Some points, each followed by its number:
[ -1  55  -2 -35   7  30   5  42  13 -52  30 -19  -7  16   0] 0
[-36 -30  13 -12 -47  15   9   8  21   5  20   9 -18  -7 -17] 1
[ -1  -9 -24  -2  -5  -7  37  18  12 -12  13  15  -8  14 -16] 2
[ 10  29   0  -8  22   8 -12  13   8   3  12  28   7 -19  18] 3
[-27 -23   2 -21  32  30  -7  46  17 -48  23 -33  17  22 -21] 4
[  5 -11  -6  19  10  -5  -7  -5 -10  -2   4 -10  31   1  21] 5
[ -1  22 -20  18  64 -19  23  -7  11  14 -19  39  43  -3  12] 6
[ 51  25   6  25  -7 -40  28 -27 -11 -10 -31 -34 -21   3  -9] 7
[  0 -31 -16  37  25 -18   4   3 -27 -41 -13 -23  -2   6 -45] 8
[ -7  10 -13  14 -13 -21 -22  -7 -23  -9   9 -30 -14 -13  34] 9
[-21 -18  13 -47 -29  70 -32   8  22   8  40 -11  -1  13   6] 10
[ 70  51  37  23 -25  -9  18 -62 -16  34 -26 -19 -15  22   4] 11
[  3 -37 -22  40  19 -22  -2  -2 -29 -36 -13 -22  -2  -5 -46] 12
[ -1  21 -20   7  67 -16  17   6  13  13 -13  45  42   3  21] 13
[-42 -24 -23  -6  -1   5 -18  61  11 -25  19  11   7  11 -15] 14
[ 35 -30  27  39 -12  35 -70 -26 -29   2 -33 -28   2 -11 -27] 15
[-12   0 -29  -8 -15 -23  44  37   8 -33  26 -18 -25  14 -32] 16
[ -7  -8 -22 -19 -35  -2 -16  10  22   9  30  13   6  -4  25] 17
Which three points above are nearest to each new point? Their numbers follow each, nearest first.
[ 32 -32  34  36 -15  44 -68 -29 -25   9 -37 -29  -4 -11 -29] ~ 15 5 12
[ 52  20  20  12  13   0   8   0   7   1 -42 -25   2 -12  -9] ~ 7 5 3
[ 68  54  35  19 -27  -4  22 -59 -11  35 -26 -15  -9  20   5] ~ 11 7 5
[ -3 -18 -29   8  13 -29  -2  -2   1  -7  18   9  40  18 -10] ~ 5 2 17
[ -1  -3 -23   0  -6  -7  35  19   7  -9  10  14 -10   8 -15] ~ 2 16 17
[ 50 -28  30  25 -11  34 -39 -29 -13  13 -11 -47  -4  -8 -34] ~ 15 5 12
[-12   0 -17  32 -16 -36  -4   7 -14  -1  12 -44 -14 -18  25] ~ 9 5 17
[ -2 -11 -13  13   6 -13  -5   2  -9 -12   6   4  34  -3  23] ~ 5 9 3
[ -1  31  30 -51 -14  60 -14  18  -3  12  45   0 -25  27   6] ~ 10 0 3
[ -4  63  -1 -35  -1  26   9  45  13 -50  30 -18 -13  13   2] ~ 0 16 4
[ 50  10  14  14   7   2  35  -8   5 -30 -29 -65 -27  -4 -29] ~ 7 8 12
[  2 -42  13 -51  11  62 -29  30  15   5   7 -39  14  -9  25] ~ 10 4 17
[ -4 -24 -10  17   6  -2  -9  -6  -9  -1  14  -2  39   8  17] ~ 5 17 9
[  8 -42   2 -53  13  46  -1  -8   1  19  31   9  13   2  -3] ~ 10 17 1
[-24   5  -7 -15 -21 -32   5 -34  21  25  28   8  -9  27  17] ~ 17 2 1
[ -6 -10 -27  -5  -4  -7  39  20  14  -8  16  12  -8  10 -18] ~ 2 16 1
[  1 -17  -9  12  10  -9  -4  -2  -9  -5  11  -1  35   5  20] ~ 5 9 3
[-1 -7 -9 11  3 -7  1 -8 -7 -2 16  2 31  0 23] ~ 5 3 9
[-38 -30 -31   2   4   8 -31  63   6 -27  17  16  11  11 -19] ~ 14 4 2
[ 74  64  34  19 -31  -8  13 -59 -12  32 -22 -11  -6  21   9] ~ 11 7 5
[-15  -5 -16 -25 -35  -2  -9  14  27  14  32  15   6  -9  21] ~ 17 1 3
[-14 -20   9  -7  29  -5  28 -21 -17  30  10  11  21  -1  12] ~ 5 6 3
[  1  43  -6 -27  10  34  -3  49  14 -49  30 -24  -1  18  -5] ~ 0 4 14
[ -4  13  48 -56  -6  72 -16   6  23   9   7  16  -7  15   5] ~ 10 3 1
[ -6 -16 -15 -26 -40   8 -15  13  24  12  33  11   7   1  14] ~ 17 1 10
[ -3  48  -4 -35  10  28   5  49  16 -50  32 -26  -4  15   0] ~ 0 4 16
[ -2  -7 -15 -22 -35   0 -13  15  27   9  32  16  10  -2  21] ~ 17 1 3
[ 51 -10  21  22  -5  34 -50 -42  -7  -9 -11 -48   6  16 -22] ~ 15 5 7
